(in the rows, 128 means zero)
Named turns come first, each shown by rows before and after it. Which turns, in which order, take the first row of each pair that follows to the second? Write the first one first, as in the answered first pair.
luf (before => after):
[121 129 161 120 121 147 122 128 133 128 176 139 152 127 101 110 104 133
 146 107] => [122 141 138 116 144 150 109 127 128 122 154 156 126 138 116 114  96 130
 159  88]
[ 79 110 130 150 140 104 148  90 153 112  67 122 132 103  83 150 142  79
 123 127] => [ 92 126 150 149 124 101 163  83 159 109  67 130 150 104  84 138 146  91
 127 124]
[147 157 197 148  81 160  63 168 124 107 166 149 158  93 127 152 136 102
 161 121] => [147 166 164 146 110 162  44 168 112 102 144 167 125 104 143 159 128  97
 180  99]
[117 116 149 147 111 153  95 154 109 131 164 122 129 106 122 155 131 113
 141 137] => [136 147 171 149  98 153 112 148 113 129 151 141 144 114 123 136 128 127
 154 123]
lanu (before => after):
[150 143 131 141 160 172  93 154  88 162 166 150 138 131 154 148 132 171
 146 124] => [135 103 114 126 165 150 124 151 101 175 176 117 149 139 145 141 140 185
 109 156]
[107 118 138 134 144 152 182  83 111 171 131 105 135 135 113  99 131 178
  96 125] => [128 170 155 149 143 182 133  93  93 148 113 156 116 129 133 112 119 159
 147  80]
[146 141  88 109 144 119  83 163 131  82 104 151  92 124 150 149 123 100
 153 119] => [105  82 100 106 121  91 158 133 151 118 130  86 134 126 106 126 140 114
  89 168]
guzag (before => after):
[136 144  99 116 145 117 138 111 134 102  89 159  91 138 131 123 124 119
 150  90] => [172 126 138 118 148 154 118 152 110 138 164 150 145 130 143 138 136 172
 143 121]
[119 130 154 144 102 155  76 146 112 120 164 140 130 101 125 143 124 111
 147 121] => [111 117 156 128  76 120 108 140 146 105 154 119 138  94 106 130 129  94
 126 141]
[131 160 250 158  75 180 113 125  80 150 145 100 163  82 113 163 141 141
 129 165] => [ 90 165 219 145  54 118 160  82 128 105  63  90 122  85  90 135 133  78
 119 153]
Now pairs of rows:
Between the rows of a pair lie two turns.
[156 142 136 127 141 149 151 150 114 129 141 133 143 143 135 138 140 164
 153 119] => [122 107 123 132 141 147 164 140 111 145 154  99 145 140 117 146 146 152
 129 134] : luf lanu
[140 141 152 131 131 148 122 129 109 133 135 128 149 123 135 131 124 163
 120 131] => [141 157 143 125 118 123 123 126 130 100 100 139 126 119 130 124 119 132
 128 116] : guzag lanu
[141 111 136 126 132 117 119 146 132 129 151 103 137 112 121 132 144 132
 107 156] => [155 129 129 125 141 125  95 155 129 118 143 128 119 113 136 140 134 126
 130 138] : lanu lanu
[144 101 102 151 139 113 185  90 124 130 111 135 144 146 113 108 137 155
 116 132] => [125  83  84 162 158 131 155  97 101 141 125 130 127 140 118 130 139 144
 119 134] : guzag luf
[113 117 123 110 135 143 100 155 131 131 171 113 136 128 127 134 137 134
 130 154] => [132 163 154 122 117 152 113 136 129 129 151 144 150 131 132 121 128 141
 158 124] : lanu luf
[171 125 163 131 103 129  93 162 140 119 160 133 138  98 131 139 135 133
 134 143] => [192 139 154 118 117 118 106 161 146 117 143 145 131 114 144 126 130 153
 140 139] : lanu luf
[106 125 113 148  99 160 104 111 113  96 137  89 115 107 150 161 107 114
 155 106] => [105 126 135 148  78 152 124 102 124  94 136  86 133 102 141 152 111 112
 147 114] : luf guzag
[124 113  78 141 129 108  86 152 159  94 112 137  85 126 146 167 127 108
 104 118] => [108 132  95 160 113 120  96 129 155  92  98 147  86 123 138 161 129  92
 119  95] : luf guzag
[115 134  98 134 136 117 165  94 137 123  86 130 112 139 113 112 133 119
 129 117] => [136 109 132 126 118 120 169 118 140 148 137 107 159 130 109 115 148 149
 105 157] : guzag guzag
[179 153 108 127 146 105 203 115 140  99 121 148 144 168 138  69 138 199
 144 145] => [129  94  30 135 207 113 145 130 113 103 129 121  80 157 139 116 131 161
 135 152] : guzag luf
[ 99 113 158 122  93 125 170 120 142 134 129  86 157 103  97 100 144  92
  94 153] => [160 152 187 126  95 161 102 171 122 116 153 133 161  89 135 124 138 101
 140 134] : lanu guzag
[ 79  97  84 113 154  72 130 169 114 162 134  63  78 112 120 190 148  67
 130 143] => [ 62 143 152 166 116 128 123 140  80 180 147  91 110 103 106 196 154  54
 166 102] : lanu guzag
[181 131  82  83 163 110  97 163 157  99 116 147 119 154 157 119 122 144
 143 142] => [176 102  96  81 148 104 106 173 164 108 147 122 141 139 144 121 131 145
 117 173] : guzag luf
[153 106 127 117 126 108 128 138 154 125 137 118 129 135 138 121 157 126
  96 136] => [159 116 122 128 149 136 102 143 127 135 145 135 121 139 153 134 154 140
 113 120] : guzag guzag
[112  99 129 125 115 137 126 136 129 136 156  93 156 112  99 142 129 130
  85 162] => [131 157 148 149 113 169  83 138 109 116 132 148 139 109 118 152 117 112
 143 111] : lanu luf
[136 125 133 135 132 153  96 137  59 147 140 135 139 137 125 157 111 164
 145 121] => [135 105 124 129 137 148 100 145  63 148 149 119 141 136 123 159 114 167
 132 138] : luf lanu
[114 137 129 108  96 118 112 117 178  83  81  98 114  94 111 130 138  98
 107 125] => [112  91  86  98 159 138 103 132 148 133 122  72 111 111 126 148 142 154
  82 147] : guzag lanu
[104 109 129 159 121 111 145 114 111 141 136 116 119 136 102 132 142 121
 124 142] => [111 110 135 165 128 123 135 120 100 149 150 119 121 136 108 140 142 132
 128 140] : guzag guzag
[167 140 142 102 117 147  84 167 142 121 142 171 148 134 159 153 105 141
 157 123] => [142 149 117  96 111 118 104 139 161  95  93 174 117 137 147 140  94 101
 157 107] : guzag guzag
[157 141 134 127 111 126 147 126 157 104 114 139 130 122 129 108 134 125
 118 114] => [133 112  99 133 147 145 105 139 128 116 132 134 101 119 134 140 131 118
 120 116] : guzag luf
[114 149 105 107 135 119 171 119 111 136 109 158 144 151 145 140 117 152
 115 125] => [ 97 121 111 110 124 116 172 126 113 143 133 137 157 137 130 147 123 145
  94 149] : luf luf
[167 154 132  91  81 107 169 148 166 133 124 142 166 143 101 115 123 172
 130 183] => [166 195 135 107  82 121 146 135 158 110  89 177 141 141 110 119 113 144
 170 142] : lanu guzag
[115 117 126 143 123 136 131 118 127 146 157 101 148 127  98 120 140 131
 104 148] => [104 136 122 148 113 125 145  96 137 134 122 112 135 132  93 111 131 109
 115 127] : guzag luf
[ 95 103  90 125 159 111 154  97 125 149 129 112 139 138 136 124 126 159
 107 115] => [ 99 130 152 150 112 141 149  91 116 153 147 125 175 120 126 124 133 154
 125 102] : lanu guzag
[145 156 140 153 143 132 110 116 118 129 124 127 120 134 145 142 100 148
  96 114] => [124 129 135 147 134 117 121 120 132 123 131 101 123 123 130 148 103 133
  73 136] : luf guzag
[129 120  85 109 145  85 101 173 150 120 107 127  96 116 142 131 123 104
 132 129] => [125 162 149 131  94  91 166 124 157 130  87 139 144 127 120  93 133 119
 138 103] : lanu luf
[118  93 123 124 137 129 119 144 131 144 148 112 124 118 124 143 135 126
 114 161] => [ 94 120 136 144 113 128 133 112 133 130 118 121 118 118 106 135 131  95
 128 131] : guzag lanu
[ 80 121  99 141 148 124 116 103 101 131 102 119 116 136 116 139 126 109
 126 100] => [ 99 106 124 144 148 144 107 127  83 155 153 111 148 130 120 148 134 142
 117 123] : lanu guzag
[ 90 138 143 147 107 128 159 108 123 147 116 131 134 110 102 117 136 133
 145 129] => [ 88 104 108 135 134 126 114 144 120 136 137 120 108  96 111 144 133 119
 140 149] : lanu luf
[112 113 136 132 156 129 142 115 119 156 126 138 133 128 150 132 134 104
 117 130] => [119 117 129 130 163 129 132 118 119 151 120 143 125 131 158 135 133 103
 123 127] : lanu lanu
